In the rows, zero is written as 128.
Rows swapped in pairs by one turn or mirror: which row each one swaps with:
The rows were stretched afterwards, more along some directions than others.
togam: [128 123 133 150 129 132 137 124 121 148 170 112 114 127 139 138]
kaz: [119 123  98 119 127 127 137 108 127 106 132 115 107 140 116 124]
nevel: [124 122 100 114 123 121 140 109 131 109 127 112 103 142 112 127]
zurek: [148 111 194 131 114 132 137 133 156 147 114 133 111 129 119 155]
vinat: [120 135 114 147 115 111 130 131 151 166 148 135 102 127 134 144]
Golos: [110 134 117 146 135 121 115 141 141 147 153 139 118 124 146 120]
zuzam: [135 123 150 148 106 127 128 134 137 155 118 120 119 137 135 141]
Luk: [154 118 155 119 102 105 143 126 181 160 112 138 100 114 106 154]
bimek: [134 122 127 112 106 121 135 109 154 126 157 122 120 141 121 128]
Labik: [119 125  96 119 130 127 136 107 123 109 134 112 111 141 117 126]
rupuz: [145 120 186 124  99 126 141 130 183 162 105 115 129 134 112 172]
doz: [124 124 101 118 125 125 135 108 131 113 123 105 108 139 109 125]
nazab: [145 105 175 131 104 128 147 108 156 138 101 120 112 129 113 167]
gov: [101 128 111 156 120 112 111 129 139 129 136 137 129 114 125 120]
gozut: [146 115 186 130 103 118 147 118 186 151 110 129 115 124 102 171]
rok: [136  97 165 110 101 116 131 116 174 125  82 127 118 140 111 157]
Nalu: [125 105 130 134 130 128 133 115 166 137 140 116 144 129 114 141]
Mag: [133 106 146 126 114 104 137 110 158 128  97 122 139 123 108 137]
nuso: [103 120 139 142 132 142 126 118 122 124 143 114 127 148 149 136]
fupe: [114 119 107 155 135 112 125 121 118 138 158 150 117 113 130 120]
lif: [145 108 150 141 103 135 134 128 167 152 131 119 110 129 111 152]
depu: [ 95 136 127 152 127 131 119 133 135 133 165 131 113 140 143 127]
deneg: [139 118 147 158 134 137 129 134 121 137 140 119 143 129 149 139]
sizov: [147 115 154 127 126 128 127 126 139 149 106 114 151 132 126 141]
gupe: [141 127 159 123 131 151 140 127 145 139 109 101 124 154 131 158]
gaku: [142 128 150 116 130 150 144 120 147 144 113  90 127 155 124 158]
saviz: [142 131 136 169 123 135 120 126 141 157 150 141 147 113 140 139]
luso: [141 114 111 138 113 107 120 121 122 134 116 132 120 114 113 118]
pevaz: [153 101 187 113 116 121 153 109 165 128 121 106 121 122 103 156]
Rad: [142 127 159 122 129 154 144 124 144 140 114 102 124 153 129 160]
Zot: [113 120 125 167 125 136 106 138 127 150 122 140 129 134 155 143]
Luko: [144 127 161 119 128 154 142 124 144 136 111  99 123 153 126 159]
zoko: [157  99 152 105 101 108 154 109 153 113 118 112 112 132 103 143]
nosag: [130 120 180 119 113 118 129 133 185 135 102 125 115 131 117 150]
tez: [125 123 152 112 127 135 139 123 171 118 134 100 125 156 115 148]
zila: [138 129 130 141 113 128 139 127 157 142 141 117 103 137 115 152]

gov pairs with rupuz
nuso pairs with nazab
fupe pairs with zurek

Rows swapped in pairs by one turn or mirror: which row each one swaps with:
The rows were stretched afterwards, more along some directions than others.
zop: [155 124  97 137 103 131 118 123 136  96 124 154 137 119 133 120 132 107
 129  98 152  93  97]
lozo: [152 137 105 128 111 123 107 116 141  97 118 150 118 125 131 126 106 107
 144  93 152 103 104]
ded: [132  87 101 135  94 125 101 142 129 115 133 135 149 164 140 148  92 152
 132 109  95 107  99]
pupo: [143  99 120 124  79 115  99 140 121 122 110 127 156 149 133 136 101 136
 132 101 100 109 106]
Som: [137 104  94 112  67 120 105 127 122  56 109 120 114 143 138 123 141 135
 127 138 158 123 128]
totok: [121  82 104 150 109 128 111 143 120 111 121 146 142 164 124 147  79 135
 122  96 100  99  95]
Tul: [161 131 118 143  85 104  91 117 114  73  86 110 123 132 133 131 105 164
 141 124 141 110  80]
nuzo: [ 79 115 132 139 103 131 101 154 123  50 120 122 115 137 127 114 129 133
 110  92 122  86 100]
zesis: [135  98 108 147 103 112 109 150 129 125 121 136 147 141 118 129  91 135
 130  96  95 112  99]
kir: [160 141 104 130 106 130 100 124 129  77 106 146 136 130 147 123 129 114
 138  89 159 100 109]
Pona: [129  92 100 119  81 128 104 144 119 130 110 137 134 157 128 146 100 139
 137 116 109 117  94]
rovut: [118  93 104 149  90 103 108 158 118 144 103 130 145 162 129 146  93 140
 131 117 111  89  91]
boge: [145 120 120 140 141 124 156 107 117  91  84 142 104 148 113 134 103 114
 155 107 170  86 105]
sig: [132 110 100 105  68 119 113 133 119  72 122 117 134 156 143 130 120 133
 126 139 159 118 128]
Sugu: [143 116 101 128 139  92 151 122 115 105 109 113 145 142 130 127 132 132
 110 142 181 107 118]
Togob: [139 134  96 121 113 126 110 127 147  66 122 154 126 108 141 120 125 107
 115  91 157  94 120]
Tam: [165 111  97 177 120 135 120 121 131  70  98 143 131 132 125 124 106 174
 125 129 144  98  63]
medel: [122 125 106 111  87 127 124 136 136  82 136 124 109 142 141 124 119 125
 127 141 152 137 126]
daruv: [ 94 110 142 120 101 108 113 128 114  48 109 136 119 155 127 127 130 139
 119  80 110  83 107]
Fef: [139 119 118 141 128 109 147 119 113 100  76 137 122 146 119 155  98 108
 145 102 172  76 108]
mok: [124 134 135 121 134 148 125 102 137 117 141 142 130 136 110 117 130 152
 147 133 132 124 104]
dapid: [123 128 132 136 127 165 102 125 143  98 151 140 107 114 107 111 114 145
 147 134 130 127 103]
Didut: [121 123 128 142 139 116 146 116 115  95  80 134 113 147 111 135 113 102
 139 103 172  70 117]
delob: [ 91 127  89 162 117 141 117 122 136  89 121 120 117 129 112 102 110 159
 120 116 164  87  90]
peg: [112 108  87 136 144  95 160 126 123  77 106 119 145 154 130 125 148 130
  99 140 190  92 122]
ran: [127 134  97 147 111 112  92 127 122  83 147 133  93 141 126 124  84 134
 139  98 121 112  98]
gok: [153 125 111 165 111 116 106 116 120  93  86 113 115 123 117 122 102 182
 136 150 147  91  67]
vip: [127 119 106 135 146  91 148 125 119 108 120 117 132 142 122 111 143 127
 111 150 188 109 124]
dun: [134 145 134 125 127 134 122 102 148 122 144 132 125 113 111 106 128 152
 156 141 131 116  97]
dap: [130 142 103 131 119 117  96 113 118  68 131 129 104 164 127 119 101 134
 142  89 127 104 109]
nale: [138  91  84 138  96 124 106 146 123 105 105 143 154 174 139 162  92 130
 128 107 110 100 104]
Naku: [124 146 117 129 101 116  97 116 126  96 141 125  92 146 120 120  94 133
 154  94 111 103 100]
nem: [121 128  80 142 153  97 162 121 126  88 117 118 149 136 136 125 144 137
 100 152 186  84 107]
Seb: [ 93 116  91 158 119 134 125 123 136  95 126 134 128 154 115  98 113 158
 127 112 171  90  93]
Segu: [124 114  78 124 137  86 157 130 120 105 108 129 148 153 126 126 141 122
 110 130 197  90 121]
fak: [130 117  90 128 153  93 155 117 118  94 108 115 156 159 133 121 139 139
  92 140 186  94 121]
beko: [ 87 112 138 122  82  87 110 145 121  66 112 123 118 150 135 120 133 134
 128  88 106  87 109]
nalov: [136 130 127 140 130 122 153 113 118  91  98 157 100 144 117 155  95 108
 163 114 157  90 111]
Purog: [116 125  85 127 150  92 156 126 123  94 120 128 158 134 137 121 154 127
  94 139 188  90 124]
nebod: [ 89 121 124 142 108 107 117 127 126  59 116 131 115 168 132 105 134 143
 127  98 125  80 111]
somen: [136 126  98 150 130  98 154 115 126 106  95 140 128 137 124 150  99 115
 141 110 178  58  98]
Nupi: [ 86 119  91 150 104 116 112 127 139  93 128 117 118 133 121  89 126 168
 120 122 167  93  93]
Suv: [130 127 103 147 147 154 137 119 154 105 155 170 119 116 110 104 129 134
 131 151 142 122 106]
bazo: [ 91 118 104 141 114 121 117 143 128  41 105 151 109 146 133 124 132 115
 113 100 131  83 114]
miz: [147 133 103 166 126 134 107 110 121  67  93 124 117 134 114 125 111 176
 127 125 148 102  72]
duzo: [134 120  91 135 128  87 150 126 122 111 116 113 136 151 138 128 134 138
 123 147 176 107 119]
surik: [150 121 119 151 156 127 158 111 132 102 108 164 118 142 112 141 107 101
 150 100 154  87 109]
rol: [153 113 110 142  91 130 105 117 122  67  86 135 109 116 114 120 116 176
 129 119 137  95  68]
fif: [135 115 107 155 133 117 154 127 131 104 107 171 112 143 120 156  97 109
 158 109 152  82 108]
Pav: [116 144 103 139 136 122 124 108 147 120 152 144 134 148 119 107 128 144
 143 138 152 101 105]
tulef: [118 109 107 109  79 112 117 133 129  69 118 109 122 147 135 105 140 142
 109 127 147 122 129]
pob: [152 130 113 166 115 113  99 115 118  63  83 110 108 125 120 125  83 161
 143 116 135 105  69]
Mosek: [138 119 117 147 138 118 151 115 119 105  82 156 116 167 117 154  91 111
 154 101 167  82 109]
borim: [139 130 103 165 103 126 112 119 129  77 100 123 128 139 128 137 106 181
 135 121 144  81  57]

somen pairs with duzo
bazo pairs with Suv
kir pairs with sig
Tul pairs with pupo
rol pairs with Pona
Purog pairs with nalov

